In the rows, 128 means zero.
Named moves come first, each a turn or a mirror and shown by rows before and after it. Which of them, in which order, take the first row of each pair that follows to the second? Write the first one first, as in the answered first pair.
N:
[108 159  85 153 125 113 117 156 176 119 104 125 136 135 154 118 132 123
 106 108 142] |-> [ 94 148  88 152 117 112 115 148 175 117  99 121 139 129 150 116 128 119
 108 107 149]
[140 114 127 117 109 101 148 143 130 123 154 143 141 120 117 135 128 141
 119 118 142] |-> [143 119 128 119 109 103 151 145 131 123 157 142 139 125 119 135 129 142
 117 118 142]
[ 95 136  93 153 120 160 117 122 152 126 162 149 142 140  83 110  98 118
 153 160  89] |-> [ 95 136  93 155 120 161 117 124 150 123 163 151 140 139  84 111  98 116
 151 160  90]
D:
[138 129 146  97  89 142 121  93 122 123 165 124 113 135 144 115 144 174
  97 106 144] |-> [170 115 112 101 124 155 130  96 116 122 156 117 148 137 110 164 126 163
 103 160 135]
[137 139 142 123 126 123 174 121 112 105 125 163 167 138  96  98 111 113
 140 145  99] |-> [130 151 149 126 124 118 172 131 119 112 127 169 151 145 113  87 121 116
 136 124  96]
[117 119 120 153 144 129 129 145 142 142 115 127 115 139 137 126 136 123
 132 115 128] |-> [106 108 129 140 120 127 121 117 137 132 113 122 126 115 132 118 127 126
 133 113 149]
[120  91 119 138  94 139 151 128 159 148 116 129 116 152 120 111  98  96
 157 139 103] |-> [114  94 121 138  91 140 149 130 160 150 116 129 114 154 125 104 101 100
 152 130 103]
U:
[116 166 156 111  87 116  86 103 135 113 178 161 103 103 135 108 164 156
 119  82 128] |-> [163 130  88 131 159 131 106 118 131 117 160 146 157 114  74 190 129 121
 135 178 107]
[141 118 106 140 147 124 141 157 125 132 120 119 127 124 114 159 101  98
 124 164 114] |-> [103 129 149 132 103 112 127 151 129 134 129 129  95 116 154 102 120 113
 114 103 128]
[107  98  92 124 130 115  94 143 137 147 122 117  66 131 144 122 136  94
 109 120 111] |-> [145 141 104  92 117 126  75 115 134 121 144 129  75 128 151 130 160 134
 109 116 106]
Pairs:
(2 to 3 moves a pair)
[173 140 146  86 103 128  76  79 144 114 167 126 137 105 127 120 138 158
 122 142 122] |-> [113  64 123 116 107 112  90  83 145 138 130 102 146  89 110 113 104 109
 126 152 143] -> D, N, U
[107  94 129 123 116 115 123 136 126 141 120 134 118 106 137  99 109 103
 143 107 122] |-> [151 121 106 132 154 128 134 159 129 139 129 139 124 131 127 136 114 108
 145 138  95] -> D, N
[ 88 106  96 147 118 138 138 153 109 156 148 107  94 114 126 129 116  94
 159  99 131] |-> [ 94 100  90 149 125 142 144 155 109 154 146 107 104 114 120 140 113  91
 159 110 128] -> D, D
[ 77  86 129 145 111 120 118 130 126 139 103 111 153 118 121  98  76 118
 139 130 122] |-> [101 153 157 137 105 121 113 148 131 133 132 133 117 147 161  79 117 152
 130  91  98] -> D, N, U
[179 148  90 133 150 129 133 139 129 127 113 105 132 134 111 164 119 124
 143 156  97] |-> [168 137  88 139 151 125 138 145 130 131 107 102 129 133 110 161 115 116
 145 161  95] -> U, U, U
[ 99 101 157 137 113  81  91 128 119 164  90 106  92 107 180  83 122 111
 152  88 132] |-> [154  82  99 147 172 100 107 134 115 160  80  96 142 115 126 157 101  91
 164 171 113] -> U, U
[150 123 107 169 142 121 149 138 110 142 165 117 123 138 127 116 136 139
 136 132 133] |-> [157 136 113 162 133 122 141 131 108 136 173 121 120 138 132 113 142 150
 134 125 133] -> U, U
[165 180 131 113 145 146 138 160 159 121 141 147 110 171 134 122 159 135
 116 110 107] |-> [ 96 104 143  92  81 135 111  93 144 110 119 123 138 101 112  96 120 117
 118 105 170] -> U, U, D
[107 132 136 125  85 116 130 131 133 129 130 130 108 128 146 107 128 119
 122 105 133] |-> [158 165 127 113 107 132 133 134 132 114 143 138 120 141 138 140 141 138
 124 128 115] -> U, D
[153 160 116 107 135 123 129 142 138 114 131 123 109 145 134 127 164 145
 100 123 119] |-> [151 120  94 111 144 125 131 131 131 115 111 110 139 130 101 151 137 123
 107 159 129] -> D, U, N
[108 114 154  83  87 103  88  73 136  81 142 131 147  89 113 111 148 106
  99 132 147] |-> [148 183 157 104 129 107 108 137 155  99 161 158 106 150 147 112 190 124
  93 111  99] -> U, N, D
[180 186 141 163 147 165 150 156 148 124 160 134 124 143 141 128 130 134
 102 140  88] |-> [ 86  93 147 185 113 140 148 140 147 147 121 108 120 101 135  87  88  85
 104 121 135] -> D, U, U
[187 128 121  96  96 163 113  87 122 110 129 111 134 136 133 163 104 162
 116 141 115] |-> [162  87 100 114 107 157 126  97 123 125 108  98 142 128 115 168  81 133
 119 160 123] -> U, U, D
[112 113 138 122 120 130 124 124 119 142 121 125 115 129 136 114 132 135
 114 124 127] |-> [122 105 122 127 138 133 128 126 118 143 116 120 127 131 121 135 127 124
 119 146 122] -> U, U
[177 185 116 123 168 153 140 130 114 128 128 134 125 157  98 140 136 126
 127 169 109] |-> [148 135 112 110 140 151 127  87 105 122 110 117 155 119  76 142 105 109
 129 185 142] -> D, N, D
[121 116 139 112 127 137 116 100 124 148 143 125 127 134 122 109 135 115
 124 118 152] |-> [122 106 125 127 148 138 128 115 128 159 136 120 130 144 113 119 128 102
 126 132 142] -> U, N, U
[162 135 122  86  99 140 108  89 112  96 145 133 158 107 120 148 124 138
 126 150 146] |-> [100 104 113 156 138 114 152 174 138 156 120 130 101 150 150 113 125  87
 118 116 122] -> N, U, D
[180 168 126 100 101 163  99  81 100 107 145 143 158 108 108 167 136 167
 146 165 143] |-> [152 195 158 102  77 149  96  99 110 122 153 156 113 123 151 116 160 181
 136 105 140] -> D, D
[129 137 151 114 118 145 117 110 139 121 139 121 123 102 127 136 116 142
 128 131 122] |-> [123 131 142 138 146 139 133 151 150 144 132 123 107 127 135 136 120 125
 124 130 105] -> U, D
[136 185 181 135 163 157  96 137 122 115 155 138 109 112 121 133 160 156
 163 146 110] |-> [144 179 171 129 164 161  94 130 119 110 154 135 120 108 113 144 152 153
 165 158 112] -> U, D, U
[ 94 114 121 170 164 115 171 186 147 169 107 128  86 160 147 116 125  96
 119 111 100] |-> [108 167 170 115  96 123 131 126 135 129 140 145  80 132 180  86 150 157
 115  66 119] -> U, U, D
[112 109 141 115 103 146 120 101 128 124 112 117 144  96 122 118 101  84
 122 149 149] |-> [128 120 139 106 107 155 117  93 126 114 119 120 154  95 119 129 104  92
 125 158 145] -> U, U
[ 90 126 124 120 145 132  84 106 134 134 141 119 162 126 111 145  87 126
 142 149 121] |-> [ 76 133 143 110 128 127  78 101 136 133 146 125 147 122 128 121  97 137
 136 122 124] -> D, U, D
[151 102  58 169 184 100 113 147 118 161 111 128 121 115  86 141 125  94
 133 165 134] |-> [167 129  61 171 193 103 117 162 124 166 120 138 109 133  99 141 138 104
 131 157 118] -> D, U, U
[166 124 117 112 137 140 130 115 129 116 138 129 149 116 104 143 118 135
 132 155 128] |-> [132 140 153 113 104 127 125 120 133 122 141 134 115 121 146  95 134 146
 123 101 133] -> U, D, U
[115 137 156 133 117 121 130 147 128 121 126 117 108 131 148  98 139 129
 124  95 134] |-> [116  90 128 139 135 125 134 136 121 122 106 101 138 115 112 128 109 104
 131 139 145] -> D, D, N
[167 151 116 121 136 153 124 117 128 108 136 139 145 128 111 161 127 139
 126 153 110] |-> [135 147 141 107  96 144 106  91 125 101 136 138 138 107 127 126 130 150
 121 120 133] -> D, D
[168 153  91 108 154 133 123 119 146 132 136 160 133 142 145 127 103 139
 111 154 126] |-> [143 131 101  96 121 128 111  87 140 123 129 151 143 110 140 116  91 136
 114 148 154] -> U, U, D
[169 176 134 120 138 143 141 145 141 134 152 146 126 163 142 130 135 152
 121 129 108] |-> [159 129 122 100 113 149 123  92 125 112 140 129 172 117 104 150 101 144
 128 161 141] -> D, D, N
[147 104 110 117 125 137 120 105 112 117 115 119 158 104  94 160  98 127
 131 161 140] |-> [103 132 155 126  93 117 120 128 127 136 122 134  98 122 154  92 131 140
 117  81 139] -> U, D, U
[ 92 119 105 156 117 114 124 133 154 147 118 130  96  98 158 105 116 137
 153  79 112] |-> [121 118  72 168 154 124 139 152 154 154 116 129 113 112 136 143 106 123
 160 120  93] -> D, D
[156 164 168 161 137 120 152 183 133 165 142 144  92 135 167  86 185 142
 108  59  71] |-> [164  81 133 112 104 141 118  67  95 114 121 108 200  43  76 151 117 127
 128 154 136] -> D, U
[181 165 150  95 120 132 110 104 136 105 156 145 133 137 143 144 151 169
 121 110 119] |-> [183 170 141 111 143 134 124 128 143 119 151 149 122 156 147 147 157 159
 117 113 103] -> U, D, U
[133 136 146  82  92 151 121 106 124  90 157 109 131 138 170 111 177 167
 129 128 101] |-> [144 146 129 106 130 146 140 148 135 106 153 112 115 171 175 121 185 154
 128 135  75] -> N, D, D
[105  64 126 101 127 139 112  67 112 122 104 113 180  77  82 166  86 143
 157 155 159] |-> [ 59  35 116 150 152 117 141 122 130 166  83 111 145 105  98 142  86 103
 149 137 145] -> D, N
[150 132 105 127 160 142 117 128 125 114 131 126 156 118 105 168 127 132
 135 164 129] |-> [109 143 147 115 104 129 103 111 126 110 142 131 121 105 146 108 145 147
 121 101 149] -> U, D, U
[176 148 100 120 120 135 140 130 143 105 109 146 132 126 138 107 133 167
 133 127  80] |-> [157 105  81 134 131 131 152 130 139 115  93 133 149 119 116 121 109 139
 139 152  83] -> D, U
[130 179 138 142 114 132 124 121 120 120 168 151 106 142 131 120 162 143
 113 110  98] |-> [ 67 109 127 160 106 115 131 115 121 139 136 127 115 116 116 105 130 103
 112 114 123] -> N, D, U
[176 168 125 115 146 133 122 147 131 116 145 142 121 160 121 155 156 145
 133 149 109] |-> [ 81  89 126 148 125 104 130 159 139 149 107 117 105 136 120 108 124  92
 132 123 142] -> U, N, D
[115 108 112 146 169 128 158 171 137 146 115 128 139 133 109 141 134  80
 110 127 100] |-> [ 99  93 132 104 113 133 124 100 121 110 119 118 169  81  96 130 120 101
 112 122 144] -> U, D, U
[136  56 123 139 130 107 122  82 115 105 122 107 177 105 125 152 137 131
 119 160 130] |-> [113  90 146 170 143  88 140 145 137 142 128 128 110 153 180 104 171 133
 102 102 100] -> U, D, D
[ 87 136 130 122 117 115 111 122 129 162 155 136 121 132 162 115 156 133
 154  83 145] |-> [ 77 110 112 140 136 112 125 139 131 173 139 128 126 138 149 124 142 107
 157  98 143] -> U, U, D
[ 53  98 158 163 101 139 104 136 136 155 107 163  75 148 118  92 136 126
 142  74 142] |-> [108  80  96 178 168 157 125 149 131 156  95 151 124 161  65 170 111 100
 153 159 119] -> U, D, U
[139 141 142  94  87 140 104  77 117 105 138 143 146 110 130 144 136 137
 123 142 154] |-> [ 80 104 145 121  82 122 117  97 125 134 116 134 123 111 147 113 127 107
 119 117 163] -> U, U
[151 133 126 100 133 129 133 117 134 107 139 134 138 146 109 147 139 129
 136 145 137] |-> [151 130 119 104 139 131 136 119 132 109 137 132 140 146 108 150 134 120
 135 149 139] -> U, U, U
[ 84 131 146 123  92 123 114  97 110  89 151 114 129 123 129 100 127 145
 128 104 151] |-> [133 141 101 151 172 134 147 147 117 106 146 113 140 164 106 158 126 124
 135 155 110] -> N, U
[136 108 100 154 164 106 148 145 166 132 104 116 118 141 150 140 128 115
 138 125 115] |-> [175 133 100 122 151 123 131 106 156 104 121 117 147 127 137 165 131 141
 140 147 121] -> N, U, U
[134 154 136 140 154 133 159 179 147 152 134 117  94 165 150 131 138 118
 138 116  88] |-> [ 99 136 174  98  80 129 124 106 132 123 140 111 110 109 153  98 126 138
 137  88 139] -> U, U, D
[152 134 124 119 151 137 103 150 114 110 164 162  91 138 139 142 153 168
 140 100 110] |-> [ 99  54 102 141 150 122 113 140 112 124 126 136 114 110 105 145 110 117
 145 127 137] -> U, N
[119 114 140 144 136 119 131 180 139 163 170 159  95 141 154 112 123 123
 141  96 126] |-> [167 150 145 102 114 137 106 133 124 123 191 167 125 121 139 138 129 161
 144 113 133] -> N, U
[ 82  96 122 144 125 113 139 141 145 158 114 111 117 126 135 105  95  97
 125 130 141] |-> [117 159 154 100  91 126 111 106 138 123 147 128 111 121 157  93 121 149
 122 106 146] -> D, U
[119  90 121 147 140 128 151 139 134 175 127 117 114 149 133 130 112  92
 135 136 123] |-> [153 102 125 105 115 144 123  86 116 139 140 117 150 121 113 153 109 121
 138 154 140] -> U, N, D
[158 168 118 131 142 118 128 164 127 120 150 146 129 153 132 145 142 154
 123 114 118] |-> [121 152 131 145 129 107 132 173 135 135 144 145 111 153 146 117 142 141
 119  88 125] -> U, U
[106 138 112 158 140 114 158 169 149 154 115 139  90 154 160 116 144 125
 131 112  93] |-> [137 104  88 119 128 134 136  98 127 113 110 122 164 104 101 167 110 129
 142 177 124] -> U, D, U
[ 80  95 156 131  96 114 137 131 135 128 119 137 107 121 134  92 135 123
 121 103 133] |-> [ 89  97 159 116  84 122 125 107 125 110 122 137 125 107 125  99 133 134
 124 108 139] -> D, U
[148 154 131 124 122 153 103 135 136  92 135 133 126 131 134 184 127 122
  97 159 118] |-> [ 86 102 131 147 113 132 112 139 139 115 110 115 118 118 138 159 105  87
  98 144 140] -> U, D, D
[113  84 123 161 126  93 126 148 116 151 137 133  98 150 154 100 105 100
 126 134 122] |-> [144  93 107 163 151 101 130 155 114 146 141 135 112 161 142 131 109 100
 128 157 108] -> D, D, N
[124 103 142 110 119 117 132 142 132  94 129 114 123  93 157 120 126 138
 119 102 141] |-> [156 105 115 115 151 126 143 151 131  95 129 113 143 107 137 157 119 132
 122 138 128] -> D, N
[ 62  95  91 132 120 123 120 152 139 131 120 113  99 108 124 127  92  98
 133 141 121] |-> [ 61  94  91 129 114 123 118 144 138 130 116 112 104 101 121 127  92 100
 132 141 127] -> U, D, U
[129 128 132 169 138 119 161 163 138 162 114 117 106 147 110 114 131  96
 156 144 126] |-> [154 171 165 117  86 129 125 102 127 122 145 131 116 120 121 105 147 148
 152 123 146] -> N, D, U
[171  95 106 111 128 115 115 105 137 101 132 106 161  98 109 170 125 111
 125 176 139] |-> [161  86 104 119 129 114 120 110 139 110 126 103 158 100 104 168 119 103
 125 174 138] -> U, U, U
[131 104 101 129 129  83 153 155 133 152 110 120 122 132  87 136 115  90
 129 162 133] |-> [141 147 142  80  73  90 120 103 122 116 139 134 123 107 104 113 131 137
 125 129 155] -> D, D, U
[120 131 150 106 102  81 107 108 139 129 128 139 121 111 161 148 139 133
 110 103 124] |-> [115 100 118 134 139  81 128 132 144 146 110 128 133 122 139 171 121  99
 114 136 114] -> D, U, D
[163 101 124 124 156 133 114 106 138 186 138 146  86 158  78 152 134 149
 125 156 148] |-> [170 119 136 117 155 135 110 106 140 182 148 154  77 165  90 142 140 164
 122 145 144] -> D, U
[140 149 134 105 135 131 140 149 130 140 142 155 120 150 166 129 144 136
 127 123 112] |-> [ 96  94 121 120 130 117 145 143 129 155 118 135 132 129 150 122 119  99
 128 127 134] -> D, D, U
[ 92 102 136 146 116 147 123 142 119 149 115 107 147 129 121 121 121 104
  96 122 138] |-> [142 124 119 136 139 161 122 140 115 136 126 113 164 137 104 156 126 117
  99 152 124] -> U, N, U
[109 107 118 136 121 112 117 116 126 144 110 131 114 134 135 125 115 116
 126 119 133] |-> [116 113 115 144 131 113 123 130 131 148 109 130 110 142 137 127 119 116
 129 120 123] -> D, D
[102  83 116 135 142 140 132 129 119 130 115  87 103 137 140 139  78  96
 116 137 138] |-> [123  89 120 113 130 150 120  97 108 109 122  88 125 121 130 153  76 112
 120 149 147] -> N, D, D
[190 136 118 123 143 139 116 109 125 108 132 128 137 126 115 166 142 147
 132 158 124] |-> [133 111 149 114  92 124 101  80 123 107 124 122 126  98 131 119 134 147
 128 118 160] -> N, U, U
[165 171 120 114 146 161 135 111 123  99 136 137 155 133  99 147 124 157
 133 161 122] |-> [ 72 109 127 160 136 129 156 151 137 150 101 125 113 131 124  89 110 104
 126 116 134] -> U, D
[139 153 123 149 134 151 145 126 122 137 126 143 115 136 126 115 151 150
 134 136 103] |-> [136 130 108 149 139 151 146 116 117 135 117 133 136 125 107 135 133 139
 139 156 111] -> D, N, U
[180 160 120 105 165 148 198 162 138 129 108 146 188 149 144 203 159 135
 112 131 125] |-> [175 146 126  77 131 154 178 117 126 107 111 140 212 115 128 203 147 147
 113 138 152] -> D, N, U
[133 138 144 103 121 134  80  83 116 122 129 132 134 120 150 122 154 139
 188 103 157] |-> [121 140 134 142 156 120 106 142 131 156 119 134 101 161 170 113 162 115
 181  93 129] -> N, U, D
[152 164 155  92 111 141 121 111 137 123 191 129 159 139 157 117 123 189
 119 121 120] |-> [170 153 120 119 161 146 143 142 139 138 181 123 173 165 139 155 115 163
 124 159  96] -> D, N, D
[112 105 130 146 194 160 135 170 162 130 100 136 112 142 130 154 122  95
 126 119 140] |-> [161 141 134 110 182 179 114 130 147  97 120 142 139 129 118 178 131 130
 128 140 144] -> N, U, U
[158 175 136 136 118 106 130 137 129 132 106 123 145 125  99 126 148 135
 110 132 123] |-> [128 142 126 151 121  97 138 144 134 149  91 113 146 122  90 121 130 110
 110 136 131] -> U, N
[118 101 166 140 100 119 132 106 124 135 144 119 123 135 138 106 203 118
 134 125 114] |-> [143  93 136 153 138 123 145 121 125 142 142 115 138 147 117 139 196 104
 138 159  98] -> U, D, U
[170 188 149 121 134 142 124 158 129 126 148 144 101 164 166 117 169 162
 121 111 100] |-> [ 83  65 115 167 142 116 144 162 129 164  90 106 117 136 130 114 108  84
 125 134 134] -> D, D, U
[ 76 139 138 150 134 120 128 135 160 139 150 108 108 139 192  58 139 142
 116 135 107] |-> [105 144 139 108 105 136 102  69 141  99 162 105 148 105 168  80 131 169
 118 159 129] -> U, D, N
[114 119 112 119 112 124 128 105 129 121 108 124 138 106 111 128 112 128
  95 146 135] |-> [142 144 103 133 143 129 141 138 136 132 115 133 129 136 121 143 128 130
  94 153 108] -> U, U, D
[ 63  90 120 175 143 101 156 182 138 182  97 124  92 144 144 105 125  83
 121 110 123] |-> [ 44  70 140 139  85 104 124 112 124 150 100 117 119  88 130  92 108  97
 122 103 166] -> N, D
[116 123 137 117  94 132  98  97 109 119 111 131 141  81 149 103 101 125
 106 134 180] |-> [174 165 102 146 172 141 133 166 123 140 119 140 129 142 148 142 124 120
 110 162 124] -> U, D
[172 150 116 134 163 132 128 140 129 123 142 143 146 142 116 167 134 138
 131 163 113] |-> [102  80 113 157 149 114 135 143 131 146 109 121 141 121 111 140 108  96
 129 155 139] -> U, D, D
[122 141 140  86  69  91 161  99  84 132 136  95 104 132 125 105 153 136
 143  99 136] |-> [172 162 110  96 122 107 180 129  90 134 141  97 117 163 108 152 161 132
 147 138 104] -> N, D, D
[126 104 119 144 138 126 138 122 117 122 112 115 151 124 109 148 110 109
 133 153 142] |-> [121 148 152 147 125 121 135 142 125 131 128 133 106 144 155 108 144 128
 123 104 125] -> N, D
[124 103 109 150 144 128 139 138 131 127 108 117 152 133  95 152 113 108
 133 164 125] |-> [119 158 153 143 119 120 134 155 139 130 132 139 103 154 146 106 154 137
 123 102 111] -> U, N
[140 121 128 107 112 132 116  84 124 109 117 130 138 100 113 140 122 140
 136 146 136] |-> [ 95 114 144 138 112 112 129 123 139 140 108 133  95 124 149  98 131 124
 129 102 128] -> U, D, D
[125  88  86 137 140 112 146 128 118 151 115 101 151 123  99 139 110  96
 121 156 129] |-> [112  95 114 109  94 112 122  86 110 132 126 100 152  96 109 115 114 118
 120 133 150] -> N, D, D
[101  81 108 128 128 123 140 120 134 146 104 112 138 112 101 125 100  98
 143 153 136] |-> [154 162 144  86 102 138 115  96 130 109 145 139 130 116 127 116 140 161
 140 125 126] -> D, D, U
[140 137 154  97 113 140 105  96 109 111 129 129 162 109 127 137 108 155
 148 148 139] |-> [105 116 140 154 160 122 142 173 130 164 107 126 121 151 146 122 109 114
 145 134 113] -> D, U
[165 134 117 137 155 128  98 164 152 135 134 139 139 148 100 160 124 132
 140 153 126] |-> [154 140 142 111 105 131  76 120 141 114 143 141 143 118 109 141 127 155
 140 132 150] -> U, U, D
[156 156 145 120 121 139 119 127 113 115 126 142 114 124 141 125 143 156
 120 119 119] |-> [146 113 122 122 126 140 124 110 108 113 108 127 141 105 111 146 113 133
 122 154 131] -> N, U
[ 94 106 139 121 110 117 124 130 127 134 127 129 110 123 143 107 125 113
 133 101 129] |-> [160 151 126 103 133 138 123 123 124 111 148 140 128 137 131 144 138 138
 140 132 111] -> U, D
[163 107 104 125 143 151 119 111 111 119 117 121 173 108  99 177 110 124
 136 192 129] |-> [101 123 168 105  72 132  94  88 116 120 128 126 127  91 153  94 129 149
 120 102 155] -> D, D
[154 200 148 116 126 136 101 134 119 113 147 144 108 142 150 113 166 156
 126 107 123] |-> [175 161 110 115 143 148 102 106 109  99 132 128 163 116  99 163 134 136
 140 173 131] -> N, U, N
[111 115 138 109 118 102 115 111 109 118  90 104 131 103 144 113 113 122
 120 148 118] |-> [136 137 127 126 156 107 134 149 119 131  95 111 121 137 146 130 127 122
 119 159  86] -> U, U, D
